Rotation paths and how fast each direction turns (deg/step):
Each turn is a multiple of 5 degrees from 10 to 175, or 0.
Each row of a path follows its step; steps can be skipped.
Rotation 1:
step 0: -12	15	5	15	1	-9	15	-4	6	1	2	2	-19	10	-5	12	9	18	-14	-14	5	-12	9	-19	-14	0	-13	-11	-8	14	-3	5	6	-1	-9	4
step 2: -8	-3	-2	-9	0	13	-13	-17	1	4	-17	1	-1	16	-4	3	-17	-3	2	-1	-17	-4	12	-12	-3	-6	15	-7	-2	-7	-3	-30	5	-5	18	5
step 3: -1	-15	-7	-6	5	-9	-21	-9	5	-6	1	-1	4	0	2	-20	-13	-9	13	3	-4	-16	-24	7	6	-5	-2	6	-3	-9	-22	1	-2	-15	-6	-21
step 4: 10	-29	3	-7	-16	7	5	-10	10	1	7	12	11	13	3	2	5	-5	-3	15	22	-12	-6	12	-13	9	5	-13	-3	-6	-1	10	-1	10	-5	9
step 5: 2	1	8	-4	-6	10	12	-3	-4	8	20	7	7	-14	-7	13	22	-8	-3	9	14	4	-1	-6	15	-2	-13	17	-10	2	7	13	15	-6	9	-20
step 6: -11	8	6	-7	-3	9	12	16	-11	-8	-5	-5	11	1	-17	7	-7	27	-10	-6	0	-11	13	-3	-5	-7	-15	9	4	3	12	10	17	7	-12	9
step 8: 21	20	-7	1	5	7	0	3	-3	13	0	-11	0	25	4	-8	-17	-9	2	-3	-18	5	3	1	3	6	16	-1	-5	-14	-15	-6	8	9	1	12
step 9: -13	1	-12	-11	1	8	-11	-14	-9	-7	10	-13	-7	20	1	-4	1	-24	22	-1	-3	1	-10	4	-9	-1	2	2	-6	19	-8	-1	-22	-3	0	-9
step 10: 21	-14	9	-28	-11	-4	5	-8	1	-16	-6	-8	12	-12	8	-9	11	3	6	2	14	8	-2	6	-8	10	11	0	12	0	-12	-4	-4	11	-11	-8
step 12: -14	9	2	6	6	3	18	13	-11	-2	4	3	7	-20	9	-16	-8	16	-4	-1	-6	-4	6	7	15	12	-1	-7	-8	-8	25	16	9	5	-10	-11
Speeds:
7	-1	-4	-3	3	0	0	-7	0	5	-1	1	5	-6	3	6	1	-5	-2	-2	-1	3	5	-5	4	-3	2	-1	0	1	-5	0	6	0	5	5 -> 125
5	0	0	-8	0	1	-6	-5	5	-2	1	-5	-3	4	3	-4	-2	-2	-4	-1	-4	-2	-4	7	0	3	0	-2	2	6	1	-5	-1	-3	6	-1 -> 55
12	-3	-1	6	2	0	1	5	4	2	-3	6	-2	3	-6	-2	3	-2	-5	3	3	5	-1	-1	-3	6	1	-3	4	0	0	0	-2	0	2	0 -> 110
Rotation 2:
step 0: 12	5	17	-1	-1	7	6	-8	16	0	4	4	20	-5	-22	2	-2	13	5	6	-6	-4	18	-3	1	7	-16	-11	0	10	-7	-7	14	-9	-17	-15
step 1: 14	14	12	2	0	-16	-2	-14	-2	1	0	3	12	-4	9	-9	3	-16	-12	-18	-16	11	-5	4	6	-3	-1	-13	-10	-12	-8	20	1	5	-11	-12
step 3: 5	-4	27	-4	18	9	8	6	0	-3	9	-6	7	19	-6	6	-7	-7	13	-8	21	-5	8	-4	-8	5	-2	-18	16	-5	-8	4	1	-11	6	-10
step 4: 0	5	2	-3	3	5	-6	-24	3	13	10	-4	24	2	9	-9	-5	5	-6	1	-7	17	26	-3	0	9	1	-15	-6	-6	0	-6	24	-2	-6	1
step 5: -5	5	23	3	18	-23	2	-15	-4	-9	-4	-15	9	0	4	-12	17	1	-8	-1	-2	12	-7	8	-2	0	18	11	-3	-6	4	12	-5	14	-1	1
step 6: -9	6	12	-3	21	-7	-1	9	3	-18	2	-4	4	5	2	7	-10	-3	0	1	-5	-14	33	-3	-7	1	-7	14	13	19	10	5	-11	-7	-5	-2
step 7: 2	10	15	2	11	4	11	-7	-11	15	9	-3	-2	9	2	4	5	-7	9	-2	-12	1	16	-19	-3	5	-18	-8	-3	-15	-17	14	6	-15	17	-1
step 8: -8	3	3	7	1	3	1	-23	16	5	-11	-19	5	3	-10	-12	7	22	-4	6	-21	21	7	-11	7	8	2	-8	-4	5	3	7	-9	2	-12	-3
step 9: 3	5	27	7	6	-26	2	8	10	-10	-8	-5	18	-4	-13	-1	5	1	4	-19	-3	-1	-7	1	1	-8	-15	3	6	11	-3	3	-7	13	-4	-11
step 12: -3	-6	1	-2	13	-10	-7	-6	20	-9	-2	-9	15	18	-14	-12	-9	1	-8	-8	3	7	8	-5	4	4	8	-25	6	4	11	4	-1	8	-17	-17
Speeds:
3	2	-4	-1	6	1	-4	2	-2	4	-1	8	8	5	-3	1	-3	-7	1	-5	-4	1	1	3	0	3	-5	1	-1	1	0	-6	-1	0	4	-2 -> 120
1	-2	-1	6	4	-6	-7	7	4	0	0	-1	2	0	5	0	5	-1	-3	-3	4	-3	-3	-1	2	2	-3	2	5	3	8	4	-4	1	0	6 -> 100
-2	2	0	-1	-5	1	3	4	9	-3	2	4	1	-4	-3	1	0	0	5	0	-7	-2	-6	-6	7	1	-5	-2	-5	1	0	2	-4	2	1	-1 -> 35
1	-5	3	-4	-3	-3	3	2	1	4	-6	-2	7	-1	0	7	-1	4	-1	1	3	10	-1	-6	0	0	1	-5	0	2	2	-6	-1	-1	4	3 -> 80
6	3	-1	-2	-2	0	-2	-5	-2	5	-1	2	3	2	1	-5	3	2	-2	5	0	-6	-5	-6	-3	9	1	-6	-2	6	-1	2	3	-2	0	3 -> 100
Rotation 3:
step 0: 21	-7	-7	7	-10	12	0	-18	12	5	11	15	-5	2	-29	-11	4	-17	8	-5	13	-13	-11	0	4	11	-2	-8	1	-2	3	13	-9	-10	-13	0
step 1: -2	-14	17	-6	17	15	-9	-4	2	-11	-8	5	-3	-1	-10	7	0	11	-14	17	8	-7	-20	7	12	7	-4	-1	10	-12	-2	25	4	-2	7	-19
step 3: 11	13	-13	11	11	1	-16	6	-8	1	6	-11	17	-20	-8	-9	11	-1	-20	10	-13	-1	12	17	19	6	0	-10	-6	8	-3	3	-15	8	0	-7
step 4: -4	-1	-19	-7	-12	-16	2	-11	-4	-2	-17	12	18	3	-18	-9	0	0	-5	5	22	-12	0	-13	8	5	-7	-8	-2	2	-14	-3	-26	13	-6	-5
step 5: -6	9	-1	16	-1	-1	-7	-2	-9	-19	-3	-7	-7	-2	-27	12	8	24	22	15	-2	-15	-5	-7	5	1	-6	5	-1	-3	-16	10	-5	-3	19	2
step 6: -16	-13	-16	23	-13	21	5	-4	7	-24	-5	2	5	-10	6	-12	-12	10	6	20	4	13	4	7	-2	-6	3	-13	9	-3	-10	-6	2	1	3	0
step 7: 18	7	-12	0	14	3	11	-2	8	11	5	2	-2	-10	-11	-15	0	38	-2	4	-17	11	9	7	-5	2	-10	-14	4	-9	-10	-10	-3	-3	-12	1
step 9: -4	8	-7	-11	-12	6	-17	-15	-8	-2	11	22	-16	-24	-6	9	6	9	14	-16	-4	-10	4	-8	10	-3	-3	-5	19	-5	-6	3	3	-8	8	-18
step 10: 7	-23	16	17	-6	8	-12	-6	4	12	2	14	2	-6	3	5	-2	2	2	4	10	18	16	7	7	-13	8	1	5	5	-32	17	3	1	1	-9
step 12: 8	4	12	2	-1	-16	-4	-18	6	-8	7	-7	9	-1	27	-1	12	7	-6	6	-1	-25	7	19	-3	9	-7	3	8	-11	-13	5	-15	18	-3	-5
Speeds:
-1	-1	-1	-5	-4	6	-7	-1	6	-2	3	-2	-1	1	0	-3	-1	-2	-1	-4	-4	-2	-2	6	-2	-3	3	-8	7	3	0	-1	-8	4	1	0 -> 120
5	-1	-2	-5	-1	5	-2	-1	-4	8	1	5	-2	1	5	6	1	-4	-4	4	-4	0	-2	-3	6	-1	5	-3	1	-4	-2	5	2	-4	-2	-3 -> 45
3	-10	-4	1	6	-3	1	2	-3	3	0	-6	0	-3	8	-5	-5	6	-2	1	-1	-2	-2	4	-1	-1	3	-2	2	0	1	0	0	-4	4	5 -> 80
3	-6	2	2	0	2	3	2	2	-4	-1	-4	3	-4	0	1	2	-3	4	-2	-5	7	4	-2	5	-1	4	-5	-3	5	-2	-7	3	-2	-2	-6 -> 95
3	2	8	-1	2	-2	-3	1	-1	0	-2	5	7	-7	3	-1	0	-1	1	-7	4	-4	-4	4	5	-1	2	-2	-3	4	0	6	3	4	0	1 -> 40
0	-3	5	2	-1	-2	2	-7	4	6	1	-3	-2	-5	6	9	2	-2	0	-5	-1	0	5	-2	-7	-2	-4	0	4	-2	1	1	0	1	-1	3 -> 20
